Families of rows that turns and mirrors carry onto each other, the same ones carrying the whole set onto itself: the rest of each named row's family, in list order
3 families of 5 rows
z_154: [ -9.6  -9.7  -1.5  22.1 -12.7  40.3  -8.2  -6.4  12.7   6.4   5.0  15.0]
z_711: [  0.6  -7.0  -3.7   9.4   1.6  38.6 -31.3 -13.9 -14.0   5.4  -9.6  12.4]
z_250: [ 27.5  14.2  -3.1  18.4   6.7 -19.8  19.7  20.0 -23.3  -8.6  25.6  -2.8]
z_704: [-13.7  -1.7   0.3  10.5   3.5  27.6 -41.1 -11.2   1.4   7.8  -7.4   7.6]
z_314: [-13.1 -11.2  12.8 -38.2   3.1 -19.7  -3.4  13.1  11.4  16.2 -23.9 -18.5]
z_227: [ 29.4  15.7  -1.6  12.3  15.6 -24.7   5.8  16.7 -34.1  -9.2  18.4  -6.6]
z_553: [  3.9 -21.2   7.1 -29.0 -13.8   1.9  39.5  17.8   7.2  12.1 -13.9  -5.7]
z_104: [ 15.4  16.4   0.6  22.0   5.8 -29.4  17.2  22.4  -8.4  -5.6  30.7  -7.0]
z_737: [-14.7 -15.7  12.4 -28.5  -9.2 -14.2  21.7  18.0  23.8  16.3 -13.6 -13.0]
z_180: [ 16.1 -21.0   5.8 -39.8  -4.4   6.0  25.2  12.7 -16.4  11.7 -25.6  -6.0]
z_795: [  2.9 -11.2  -4.9  16.2  -8.4  45.6 -11.2  -9.8  -7.1   3.5  -3.4  18.2]
z_762: [  9.5  21.2   3.1  18.0  13.2 -37.4  -1.0  20.8 -10.4  -5.4  24.6 -10.7]
z_609: [-21.6  -3.3   3.2  19.3  -6.5  28.9 -26.5  -7.7  17.6   8.7   0.8   9.2]
z_421: [ 18.2  21.0   1.5  11.9  18.8 -34.3  -7.4  17.6 -27.0  -7.0  18.5 -10.5]
z_272: [  5.9 -14.0   9.5 -45.0   6.5  -7.9  -1.2   9.9 -14.4  12.5 -30.6 -13.5]

Which other rows belong to the same family as z_553? z_314, z_737, z_180, z_272
Which other rows belong to the same family as z_704? z_154, z_711, z_795, z_609

Families of rows that turns and mirrors carry onto each other, the same ones carrying the whole set onto itself: the rest of each named row's family, in list order
4 families of 8 rows
z_748: [ 27.5 -17.5  16.7 -11.4  -4.0  -7.3  39.8 -26.7   7.8  -4.2]
z_974: [  3.4 -50.2  -6.5  22.4 -13.2  18.1 -13.9  -9.2  -4.5   5.1]
z_559: [ 28.2 -13.1 -17.7  -1.2  18.5  22.4  -8.2   4.6 -25.7  14.1]
z_907: [-12.2  -6.3   4.5 -23.5 -31.0  -9.4 -21.5 -27.2  -5.6 -20.1]
z_735: [  7.8 -50.1  13.6  18.1 -15.9  10.4 -16.3  -4.9  13.5  -1.2]
z_213: [  8.1 -16.6   9.0  22.6 -35.1   8.8 -16.5  26.7  -2.2 -11.9]
z_499: [ 13.5 -22.8   8.7 -18.2   8.7  -7.6  43.2 -11.3  11.2  -5.0]
z_951: [ -2.7  27.8   7.6   2.0 -18.0  17.1  -2.9 -18.5  16.3  -0.9]
z_277: [  6.7 -25.9 -30.3   3.3  26.0  14.5   1.1   8.6  -3.5   8.6]
z_526: [ 55.1   1.3  -6.7 -16.2 -23.4  -6.3  -0.3  11.8  -9.9 -12.8]
z_270: [ 11.8 -22.0 -20.8  15.1  12.8  13.7  -1.5  10.0 -10.9  29.6]
z_527: [ 35.9 -17.7   6.9 -13.5   3.2 -21.9  37.0 -18.4   3.6  -6.0]
z_747: [ -2.0  20.1  25.6  10.8 -16.5  19.4  -6.7  -5.7   9.1 -15.4]
z_498: [ -3.1 -29.0 -12.3 -20.7   5.2 -34.3  12.2  13.9 -14.0 -23.6]
z_618: [ -4.6 -35.4 -16.5 -12.5  20.8 -21.2   1.5  10.4 -21.0 -17.1]
z_17: [  5.3 -48.2  15.3  19.9 -23.1   1.6   7.8 -15.6   1.2  13.5]
z_873: [ -4.1 -17.2  -6.5 -24.0 -36.8 -12.6 -15.8 -31.2   2.8   2.7]
z_111: [  0.7  25.9   5.5  16.4   8.6  13.8  -6.4 -18.0   2.8  -1.4]
z_978: [ 0.1 18.3 16.1 18.9 -7.7 22.6  2.1 -9.4 16.8 -6.2]
z_545: [ 12.4  -6.5   8.6   7.9  -0.1  -5.3  47.6 -20.3   5.7 -12.3]
z_707: [ 40.9  10.3  -1.9 -34.8 -20.9 -14.5   4.2  -9.7 -13.2   7.1]
z_514: [ 42.7   8.1  -7.4 -17.3 -20.7 -15.1  24.0   0.8 -23.0  -1.0]
z_418: [ -6.3  11.4  11.5 -25.7 -28.4  -9.4 -16.6 -28.7  -9.7 -10.7]
z_805: [  1.1 -30.1 -19.8 -10.6  15.3 -29.3  23.1  12.3  -4.4 -16.7]
z_395: [  3.0 -57.1   1.1  11.9  -9.8   6.5  -9.0 -18.4   2.7   6.1]
z_822: [ 14.2 -10.2 -23.4   2.1  28.5  13.6   5.8   9.2  -8.8  19.7]
z_977: [ 13.9 -16.2  -0.4  19.6 -28.6  -4.4 -20.0  34.3  -7.6 -14.6]
z_998: [  5.2 -12.3  11.3   3.7 -17.2 -11.7 -17.1  38.4   4.5 -24.0]
z_107: [-18.9 -27.0 -17.1 -32.1   1.8 -16.1   5.2  10.1  -6.0 -17.2]
z_936: [ 41.6  16.5  -9.3 -23.7 -24.0  -4.5   1.4   2.7 -20.4   4.0]
z_276: [  4.9   2.5   6.3  25.0 -26.4  -4.6 -21.8  22.3  -5.5 -23.8]
z_292: [ 11.6  -5.8   3.2 -34.6 -30.8  -7.9 -14.6 -31.5  -8.4 -19.1]

Which other rows belong to the same family as z_292? z_735, z_499, z_951, z_270, z_618, z_514, z_276
Which other rows belong to the same family as z_498? z_748, z_907, z_978, z_395, z_822, z_977, z_936

